In the data rows, zero lies at 4.5, halfway between 4 and 5.
Here are some points:
[6 5 5 4 6 4 3 6 8 7 3 2 4 4 4 3]
[8 5 8 3 6 5 5 7 6 6 1 3 2 6 4 6]
[5 5 4 6 4 5 6 6 4 4 5 4 7 2 3 4]
[2 3 3 3 6 4 6 4 3 4 4 5 4 6 6 4]
[5 3 1 4 5 3 6 4 4 3 6 3 4 3 7 2]
[4 4 3 7 4 4 6 2 4 2 5 7 5 5 4 4]
[6 4 5 2 5 4 4 6 6 5 3 5 4 5 3 5]
[3 2 3 6 3 5 7 5 2 2 8 6 6 2 5 4]
[5 4 1 5 4 4 3 4 4 5 8 2 5 3 7 3]
[5 3 6 7 4 4 5 7 6 5 3 4 5 4 4 5]
[3 4 2 6 4 2 5 5 4 3 4 4 6 4 5 3]
[4 7 5 3 4 5 2 4 3 6 4 5 2 7 4 7]
[5 5 4 3 6 5 4 4 5 4 4 4 5 4 3 5]
[4 3 3 7 4 3 6 4 3 5 4 4 4 3 7 2]
[6 6 4 4 5 4 4 4 6 3 3 5 6 3 4 4]
[4 4 4 4 5 5 6 4 6 4 4 3 4 5 4 5]
[4 4 3 8 5 3 7 4 5 3 2 5 5 4 6 1]
[6 4 6 5 3 6 5 8 6 6 3 5 5 4 3 7]
[8 5 9 3 4 8 2 8 7 7 4 3 3 6 4 9]
[6 4 7 5 5 7 6 8 3 6 3 5 3 6 4 5]
[6 4 8 4 2 5 4 7 6 8 2 4 4 3 4 7]
[5 6 6 6 5 7 6 4 4 4 4 5 8 2 3 4]
[7 5 7 3 4 4 6 7 6 5 2 4 3 4 3 7]
[5 4 5 2 4 6 3 5 5 4 4 4 4 5 3 9]
[1 6 1 8 4 2 7 2 5 0 4 5 8 2 6 0]
[4 4 3 5 4 5 8 4 4 7 4 6 4 4 5 3]
[1 5 5 6 3 4 5 4 3 3 5 7 6 4 3 4]
[6 6 7 1 5 6 2 6 6 5 5 3 4 6 4 6]
[4 4 2 4 5 3 4 5 5 5 5 4 3 5 4 6]
[3 6 3 8 2 3 5 3 2 5 6 4 8 4 5 4]
[5 5 5 3 4 6 5 5 8 4 3 3 6 4 4 6]
[2 4 0 9 1 3 7 1 2 0 7 7 9 0 5 2]
[6 6 6 3 3 4 4 5 8 3 2 5 5 3 4 5]
[8 4 6 4 6 6 6 5 6 4 4 4 4 5 5 3]
[1 4 1 6 5 3 4 2 1 2 6 5 6 4 6 3]
12 more points follow, each with its number after it:
[5 4 8 3 4 5 3 6 6 8 3 4 2 5 2 9] 0
[6 3 6 5 4 5 5 6 6 5 3 4 6 5 4 5] 1
[8 5 6 2 4 9 1 6 6 7 6 3 4 8 2 8] 2
[2 5 2 4 3 2 5 5 3 4 3 6 5 3 7 3] 3
[3 4 4 4 6 4 3 3 3 4 6 4 4 5 5 4] 4
[0 4 0 9 3 1 9 0 3 0 5 6 9 0 9 0] 5
[3 4 6 4 4 3 5 4 5 5 1 6 4 4 3 6] 6
[7 5 7 6 5 5 3 7 7 4 3 4 3 5 2 6] 7
[6 6 3 5 3 5 6 4 4 4 6 4 7 6 6 3] 8
[4 3 0 4 2 5 3 2 3 4 8 5 7 5 6 4] 9
[3 3 4 7 4 3 5 3 3 5 6 5 6 4 6 0] 10
[3 5 7 4 3 5 4 5 4 5 4 7 4 5 4 4] 11
Which two of these numbered points are nearest to each point below, ignoring the direction in which the first points spread most? Their numbers follow each, nearest first.
[5 3 6 3 3 5 3 5 6 8 4 4 3 4 3 9] > 0 6
[2 4 0 6 1 4 5 1 1 2 8 7 7 5 7 2] > 9 2
[4 3 2 5 2 2 8 3 5 2 4 3 5 3 8 4] > 5 1
[6 4 8 2 6 4 2 6 8 5 2 5 2 5 1 8] > 6 0
[5 5 6 1 6 7 0 6 6 5 4 4 1 8 4 5] > 4 11
[7 5 7 2 5 9 4 6 6 7 4 4 3 6 2 9] > 2 0
[4 3 3 6 4 3 8 2 5 2 4 5 4 4 6 5] > 5 1
[1 2 0 9 2 2 8 4 3 1 5 8 7 2 6 1] > 1 6
[5 2 3 5 4 3 7 4 3 4 6 5 3 5 7 2] > 10 4
[6 6 5 4 5 5 5 5 5 5 5 3 6 7 5 3] > 8 10
[3 4 4 6 5 5 6 4 3 4 7 5 7 4 5 1] > 10 1
[1 3 0 6 1 0 7 1 4 0 3 7 7 1 7 1] > 5 6
[2 4 3 5 6 3 6 5 5 5 2 5 5 4 4 3] > 6 3
[5 3 4 4 4 2 6 5 4 3 3 5 2 7 5 6] > 6 3
[3 5 4 5 5 3 3 3 2 4 6 5 3 5 5 5] > 4 0
[3 4 4 6 5 3 6 4 3 5 4 5 5 2 5 2] > 10 1
[7 7 4 7 5 4 4 4 5 5 3 4 5 4 3 3] > 7 1
[6 5 8 6 5 7 4 4 5 3 4 6 4 6 2 6] > 7 11
[2 4 0 5 3 0 5 2 2 4 5 8 7 4 6 2] > 3 6
[6 3 4 4 4 1 7 3 4 3 5 6 3 5 5 4] > 6 1
[6 4 6 5 3 6 3 6 4 8 6 4 4 7 3 7] > 2 0
[4 4 2 7 1 0 7 3 4 4 3 6 6 2 6 4] > 5 6
[7 4 7 4 5 6 3 6 3 9 6 3 4 6 4 6] > 10 4
[8 6 6 3 5 7 5 6 6 6 5 3 5 7 4 4] > 8 1
[5 5 6 1 6 6 1 5 7 4 5 4 2 6 4 8] > 4 9
[6 3 6 6 5 4 5 7 6 5 3 4 5 4 3 4] > 1 7
[4 4 0 8 3 3 7 2 2 3 6 5 9 4 7 0] > 8 1
[5 6 8 1 5 7 2 6 7 4 4 5 4 6 3 7] > 11 4
[7 4 5 4 2 2 4 4 5 5 5 4 3 5 4 9] > 0 1
[6 3 6 5 6 4 6 5 5 6 3 3 4 5 4 5] > 1 10
[5 4 3 7 4 5 5 5 5 2 5 5 5 3 4 3] > 7 1
[3 5 7 4 4 6 4 4 4 5 4 6 5 4 2 6] > 11 0
[4 3 5 7 3 6 5 6 2 4 6 6 5 5 4 4] > 11 1
[5 2 0 6 2 0 6 2 3 3 6 5 5 5 7 5] > 9 0
[5 3 7 1 5 7 4 6 6 5 6 3 2 6 4 7] > 4 0
[1 4 2 6 3 2 6 3 2 5 4 4 5 2 7 3] > 3 0
[4 6 6 0 5 4 3 5 4 6 3 6 4 4 5 6] > 3 11
[7 6 5 6 5 4 4 5 6 5 4 4 5 5 3 5] > 7 1
[3 6 3 4 2 4 2 3 5 5 5 3 8 3 4 6] > 9 0
